One turning vector, and how many steps it has turned
The counts run from 0 to 421.
[157 155 130 116  98 145 129 168 172 103 148 132 168 136 112 101 124 153
 118 109 132 161 102 160 103 180 161 191 143 164 159 132 136 144 144  88
 109 170 120 121 174 124 125]
130
[120  98 121 104  98 160 137 158 154 119 183 105 111 143 177 137 130 157
 100  85 138 166 142 132  72 148 170 164 132 125 116 104 120 160 175 167
 133 173 161 124 113 139 134]
158
[170 141 119 100  87 117 114 143 142 101 140 126 141 131  96 130  67 181
 131  92 110 146 102 166 104 137 191 185 148 143 154 130 151 125 135  90
 102 135 104  93 150 127 122]
421
[129 137 108 121  93 148 157 152 130  48 128 127 144 124  89 132 106 144
 105 117 131 182  98 147  92 153 209 192 177 144 162 143 149 106 113 134
  97 132 121 133 140 162 148]
418
[106  87 118 141 100 159 114 145 119  98 152 101 133 131 161 131 100 134
 113 124  91 102 130 143 110 159 184 169 165 201 108  95 140 142 149 206
 144 155 155 131 173 169 115]
261
[102 101 113 125 126 151 186 117 145  98 144 128 147 129 114 133 120 160
  89 119 157 105 116 120  72 153 198 161 154 177  93 132 174 117 118 168
 137 152 168 140 119 158 124]
328
[137  80 131  78 117 127 149 118 128 116 102  87 110 171 121  90 108 187
 117  89 116 141  94  97 124 127 158 159 148 114 131 130 177 118 113 163
 119 142 130 141 152 208 121]
320
[125  80 113  87 107 113 150 113 128  87 102 106 105 122 101 137  98 156
 107 101  95 140 113 149  98 123 200 183 154 127 136 128 156 106 100 140
 104 119 156  92 122 136 134]
16
[110  71 117 130 112 143 127 137 105 132 147  87 129 137 150 130 111 174
 116  96 112 106 140 144  88 137 191 166 155 133 136  86 149 161 161 175
 100 171 172  76 112 141 111]
222
[128  98 153  77 106 111 122 127 155 127 123  98  93 160 134  96  96 189
  91  68 117 130 130 146 117 151 146 182 136 130 114  92 162 117 122 148
 154 112 149 107 123 166 101]
338
[120 140 128 104  92 120 127 102 163  68 207 145 148 119 143 162  89 127
 113  97 116 142 127 141  73 135 205 166 151 187 100 140 153 101 124 127
 149 136 140  96 127 134  93]
395
[117 139 142  94 100 131 118 130 141 120 125  81 110 166 145  84  84 170
 111  90 103 144 124 133 122 178 148 173 133 155 109 116 147 122 107 138
 166 158 123 151 151 190 105]
317
[138 117 141 120 110 172 139 128 127 141 106 108 118 124 151 112 139 138
 115  95 117 183  97 129 110 123 186 188 176 111 171  91 150 148 164 149
  98 179 160 111 173 172 127]
166
[126 139 130 112  73 124  96 149 166 117 206 127 150 163 137 132  85 133
 111  76 149 156 113 134  88 156 165 133 134 155 116 140 130 183 141 140
 128 154 105 127 131 120 120]
91
[103 105 126 117  95 145 160 121 143 120 168 125 184 149 103 123 137 155
 116  98 139  74 100 108 111 126 187 104 139 163  75 144 150 159 151 171
 144 185 102 126 148 184 110]
276
[ 98  82 117 130 104 159 157 120 107 101 154 123 148 153 128 144 122 155
 100 109 133 110 109 115  95 125 160 132 140 155 106 121 157 147 158 201
 128 167 139 150 151 198 141]
277
[104 130 130 107  91 142 114 143 133  79 179 108 111 122 164 147  69 140
 105 113 116 188 121 148  71 165 178 190 149 148 119 136 138 111 105 156
 116 122 152 139 116 141 120]
398
[135 150 109 122 116 115 124 121 136 142 128 116 171 138 104  99  92 166
  99 104  98 105  78 108 135 149 163 175 140 187  92 121 175 119 104 148
 148 158 120 124 173 200 127]
301
[138 103 133  76  90 115 115 126 124 110 124 105 119 166 119 125 105 180
 121  65 106 168  94 126  94 125 183 161 133  74 127 114 151 134 107 113
 102 125 145  98 109 156 125]
406
[130 141 132 118  83 123 157 140 158 116 160 105 145 148  95 107 121 145
 104 101 140 115 101 106 120 167 143 135 147 180 103 155 145 151 120 141
 162 185  90 148 161 180 103]
297
[114 141 132 117  82 122 109 143 127 130 179 130 122 148 159 137 104 130
 125 125 114 187 107 146  94 158 170 170 171 149 132 117 128 136 141 152
 113 130 148 176 156 145 164]
77
[113  94 121 140 115 174 136 176 122 109 126 107 121 120 148 133 119 132
 113 123 124 152 136 149  83 159 178 178 150 155 169 134 132 137 162 168
 112 178 164 132 153 164 139]
196
[154 110  98  93 107 109 141 131 153  65 135 117 139 147 110 128 101 174
 110  87 127 139  87 133  92 114 204 148 143 117 159 110 155 125 142 118
  66 125 131 132 159 115 153]
84
[131  84  95 144 108 145 135 148 154  96 146 127 151 132  97 139  98 155
 111 106 136  82 116 146  78 129 202 139 140 163 133 136 126 152 170 180
  94 183 148 109 149 124 119]
242
[135 116 123 135  84 179 147 184 124 112 131 119 127 141 109 123 127 147
 103  94 157 157 133 145  75 177 179 159 152 139 143 140 146 173 170 134
 114 198 145 119 138 131 115]
178
[107 119 148  98  74 138 150 144 116  78 114  99  99 138 103 111 104 175
 102  74 140 186  97 125  98 160 156 170 145 127 135 163 137 133 113 130
 129 150 134 118 124 174 133]
384
[126 150 132 113 118 125 127 122 161 113 142 113 144 106 101  95  93 158
 106 110  92 134 100 152 112 179 189 189 144 190 124 127 161 111 118 120
 136 144 121  92 164 166  99]
352
[141 150 148  80  72 101  88 146 135 103 172 104 138 156 115 127  66 173
 133  88 102 157 113 161 118 156 189 184 150 165 136 108 149 127 123 110
 118 118 115  99 159 134 130]
65
[136 133 114 132 108 134 126 129 143 123 116 110 162 143  92 107  84 169
 114 126  79 110  83 146 124 152 163 167 157 176 148 132 147 125 121 137
 138 175 109 105 214 170 106]
284
[135 112 127 109  96 148 127 161 149 136 132 123 138 129 106 109 144 141
 109  76 143 159 104 130 135 138 161 138 149 107 161 133 150 160 162 107
 119 199 127  94 160 163 106]
182
[108 138 126 114  80 146 117 112 117  83 182 119 122 133 166 152  84 146
 137 114 104 205 122 130  79 139 205 174 156 132 115 116 145 127 111 163
 127 133 143 159 139 163 125]
415
[ 89 103 121 120 114 153 133 120 112 136 163 102 129 140 150 126  98 151
 102 105 106 128 111  95 123 163 161 158 130 176  85 105 147 150 149 193
 136 151 143 155 147 191 145]
278
[117 115 117 121 117 145 171 108 173 105 169 126 148 158 156 120 139 129
 101  94 160 177 112 103  62 132 212 156 153 119 123  92 145 152 172 168
 101 149 158 148 153 147 158]
123
[137 153 129  92  96 103  98 137 181 130 146 119 141 144 135 109  96 162
 127 103  69 162 103 149 113 149 193 187 148 153 136  87 149 121 123 113
 118 119 129 131 186 126 143]
82
[115 111 121 131 118 132 158  97 173  86 153 138 178 122 117 139  99 161
  99 125 131  91 114 109  76 149 185 145 133 190  84 144 172 120 127 167
 161 155 154 123 132 169 104]
327
[109 119 130 128  95 139 142 144 123  69 172 104 126 154 140 126  87 140
 104 133 127 168 124 139  57 156 167 173 160 137 120 142 134 124 139 167
 111 122 142 159 136 143 168]
59
[131 104 111 119  93 153 158 161 143  90 126 111 125 169  83 107 101 177
  81  99 136 119  96 137 119 142 138 142 148 152 123 156 149 135 110 161
 140 167 115 153 136 168  95]
315
[131 106 111 125  96 131 117 158 149 147 154 114 168 114 125 132 102 164
 120  84 129 102 126 129  85 113 170 127 124 145 116 129 141 164 146 140
 122 201 127  67 121 142  98]
224
